Small tables with named rows and columns. After each table, cells are looked up by row and column.

Table Bopef
         Kef  Vize  Lok  Ruzulo  Bod  Tepemub  Moto  Niditi
Gudutos  115   331  582     591  415      669   521     826
Kofibul  764   567  724     510  489      241   817     835
Mul       91   373  497     664  391      527   226     271
Befuso   671   515  373     487  438      477   649     587

Kofibul, Niditi => 835
Kofibul, Tepemub => 241
Mul, Lok => 497
Kofibul, Kef => 764
Mul, Moto => 226
Kofibul, Moto => 817
Gudutos, Vize => 331

Table Kib
columns: Porek, Luvazuv, Vitovu, Zelil
Kuf: [37516, 55334, 76389, 40028]
Fazatok: [49550, 51706, 59462, 35375]
Labe: [48415, 42989, 52192, 34529]
Pivivo: [35449, 45056, 63301, 56813]
Tira: [47600, 47812, 22442, 47107]
Nuvoro: [53450, 40299, 35581, 28953]
Rapu: [43817, 51138, 24445, 50525]
Pab: [61908, 56233, 61549, 33733]
Kasi: [53091, 64652, 45465, 24266]
Botase: [47068, 51801, 53473, 47733]
Zanatiz: [42374, 37875, 27438, 64270]
Lef: [52384, 29571, 45478, 44583]
Tebup: [45224, 48710, 16628, 45085]
Mosa: [43187, 56672, 1329, 49103]

Nuvoro, Luvazuv -> 40299
Labe, Zelil -> 34529
Lef, Zelil -> 44583
Botase, Luvazuv -> 51801
Zanatiz, Zelil -> 64270
Nuvoro, Porek -> 53450
Botase, Porek -> 47068
Which row has the largest Vitovu? Kuf

Besebi
fields: Gakem, Sulesud, Guvupo, Ronu, Bik, Boze, Tar, Pesi, Rolot, Zapemi
Lumuzon: [58, 62, 53, 34, 50, 51, 34, 60, 37, 70]
Dezev: [44, 46, 46, 47, 65, 54, 44, 54, 42, 79]
Kesokor: [51, 52, 54, 55, 54, 51, 54, 55, 53, 61]
Kib: [53, 54, 55, 56, 46, 49, 58, 53, 56, 49]
Zenir: [47, 46, 57, 53, 66, 51, 57, 51, 51, 70]
Dazofa: [54, 52, 69, 66, 36, 48, 48, 52, 65, 25]
Zol: [46, 48, 66, 56, 72, 52, 42, 44, 59, 65]
Kur: [49, 48, 64, 45, 64, 50, 46, 51, 45, 65]
Mopiz: [48, 61, 64, 42, 84, 48, 35, 33, 57, 77]
Gofinug: [57, 57, 44, 56, 21, 46, 70, 61, 52, 32]
Belede: [50, 59, 59, 45, 63, 44, 52, 37, 57, 55]

Kib, Bik -> 46
Gofinug, Rolot -> 52
Belede, Sulesud -> 59
Dazofa, Sulesud -> 52
Belede, Pesi -> 37
Kib, Tar -> 58
Lumuzon, Tar -> 34
Dazofa, Ronu -> 66
Dazofa, Rolot -> 65
Kur, Guvupo -> 64

Boverop =
|  | Kagepi | Pekenid | Kop | Zemu | Nuz | Zan | Dulatug | Ful | Desuze |
|---|---|---|---|---|---|---|---|---|---|
| Kidaso | -1.684 | 1.672 | 6.969 | -3.223 | 3.256 | 5.941 | 1.824 | 6.038 | 6.083 |
| Resaf | 4.852 | -3.776 | 7.785 | 1.601 | -3.835 | 3.288 | -3.527 | 2.018 | 2.423 |
| Dez | 4.952 | -3.870 | 7.877 | 1.903 | -3.096 | 2.189 | -4.596 | 2.345 | 2.897 |
| Gev | -4.694 | 3.675 | 7.585 | -4.419 | 5.175 | 7.250 | 4.903 | 7.198 | 7.425 |
| Ditaten | -4.374 | 3.405 | 6.764 | -4.685 | 5.518 | 6.370 | 4.571 | 7.164 | 7.020 |
| Zib | 5.312 | -4.037 | 7.146 | 2.226 | -3.460 | 1.675 | -4.259 | 1.525 | 1.917 |
| Kuzemu | -4.151 | 3.756 | 7.106 | -4.591 | 5.459 | 7.168 | 5.500 | 6.918 | 7.098 |
| Rifezo | 5.556 | -3.411 | 6.701 | 2.344 | -2.927 | 1.784 | -3.757 | 2.161 | 1.904 |
| Gudatuk | -4.917 | 3.109 | 8.734 | -5.346 | 4.573 | 7.410 | 4.123 | 8.364 | 7.832 |
| Neve | 5.465 | -2.948 | 7.626 | 1.456 | -2.692 | 1.935 | -3.587 | 1.943 | 3.013 |
| Lakene | 5.183 | -3.703 | 7.246 | 1.677 | -2.477 | 2.479 | -3.708 | 2.705 | 2.889 |
| Sapav | 4.891 | -3.102 | 7.638 | 1.196 | -3.452 | 2.759 | -3.461 | 1.390 | 3.257 |
| Sof | 4.363 | -2.991 | 7.955 | 1.841 | -2.733 | 1.925 | -3.410 | 2.081 | 2.826 |
| Fibiges | -4.547 | 2.648 | 7.341 | -5.001 | 4.315 | 7.676 | 4.915 | 7.298 | 7.465 |

What is the Kop of Kidaso in Boverop? 6.969
What is the Dulatug of Sapav in Boverop? -3.461
What is the Desuze of Sof in Boverop? 2.826
What is the Kop of Rifezo in Boverop? 6.701
What is the Dulatug of Lakene in Boverop? -3.708
What is the Zan of Rifezo in Boverop? 1.784
What is the Zemu of Gev in Boverop? -4.419
What is the Desuze of Zib in Boverop? 1.917
What is the Kop of Gudatuk in Boverop? 8.734

Guvori.csv
,Lepupu,Ruze,Gosoke
Teritik,-4475,-9965,-4360
Dut,-8127,-5624,-4360
Rivo,-5818,-9166,-1026
Kirun,-4859,-5624,-5257
Kem,-3947,-8451,-4360
Tezif,-41,-8224,62
Gunevo,-4859,-5624,-76
Niperu,-3982,-5624,6691
Pigul,-4887,-5624,-5015

Kem, Lepupu: -3947
Pigul, Lepupu: -4887
Kirun, Gosoke: -5257
Niperu, Lepupu: -3982
Teritik, Lepupu: -4475
Rivo, Lepupu: -5818
Kirun, Lepupu: -4859
Dut, Gosoke: -4360
Kem, Gosoke: -4360
Tezif, Ruze: -8224
Niperu, Gosoke: 6691
Kem, Ruze: -8451
Dut, Ruze: -5624

Sizi =
        Mefu  Penasim  Fug
Zekeva    75       61   57
Bodun     45       43   54
Sakome     6       50   66
Bir       84       53   65

Penasim of Sakome = 50
Mefu of Bir = 84
Mefu of Sakome = 6
Mefu of Bodun = 45
Fug of Sakome = 66
Fug of Bir = 65
Mefu of Zekeva = 75
Fug of Bodun = 54
Penasim of Zekeva = 61
Fug of Zekeva = 57
Row with the largest Penasim: Zekeva

Madagil =
	Nulam	Mamet	Lut	Zos
Bigutok	773	133	324	696
Mip	232	557	255	169
Lofala	668	499	705	760
Fik	711	188	309	528
Marem	195	547	261	205
Fasune	178	558	285	175
Povebup	796	172	271	717
Folabar	781	135	283	689
Dem	219	581	268	212
Sinapi	835	112	306	706
Poge	748	471	719	743

Nulam of Lofala is 668
Lut of Povebup is 271
Zos of Fasune is 175
Lut of Mip is 255
Zos of Bigutok is 696
Nulam of Marem is 195
Lut of Fik is 309
Mamet of Mip is 557
Nulam of Poge is 748
Mamet of Povebup is 172
Nulam of Bigutok is 773
Zos of Poge is 743
Mamet of Poge is 471
Zos of Sinapi is 706
Mamet of Sinapi is 112
Mamet of Fik is 188
Nulam of Fik is 711
Lut of Fasune is 285

Rog:
fields: Daf, Nug, Fesu, Mizufir
Mim: [15, 53, 97, 189]
Dos: [63, 64, 93, 141]
Ret: [64, 75, 77, 134]
Mabuz: [73, 86, 81, 148]
Beze: [76, 129, 56, 196]
Zopaful: [14, 60, 30, 215]
Rivakis: [41, 85, 65, 172]
Mova: [2, 54, 22, 232]

Nug of Mabuz: 86
Daf of Zopaful: 14
Mizufir of Beze: 196
Daf of Dos: 63
Nug of Ret: 75
Mizufir of Mabuz: 148
Nug of Zopaful: 60

Dol:
cols = Motete, Runo, Pip, Bebigur, Bizan, Porol, Nuvo, Merevem
Difofir: [0.562, 0.552, 0.608, 0.643, 0.729, 0.584, 0.504, 0.528]
Mis: [0.575, 0.556, 0.626, 0.660, 0.778, 0.569, 0.493, 0.526]
Vegifaz: [0.522, 0.539, 0.494, 0.479, 0.395, 0.549, 0.583, 0.558]
Lupereb: [0.503, 0.534, 0.501, 0.517, 0.426, 0.615, 0.576, 0.545]
Kiz: [0.487, 0.528, 0.433, 0.411, 0.224, 0.574, 0.623, 0.566]
Bugab: [0.554, 0.549, 0.506, 0.461, 0.419, 0.472, 0.576, 0.568]
Nukeset: [0.470, 0.524, 0.524, 0.604, 0.512, 0.743, 0.558, 0.519]
Tig: [0.569, 0.554, 0.624, 0.663, 0.775, 0.583, 0.494, 0.524]

Vegifaz, Nuvo -> 0.583
Tig, Pip -> 0.624
Kiz, Porol -> 0.574
Difofir, Bizan -> 0.729
Tig, Bebigur -> 0.663
Tig, Bizan -> 0.775

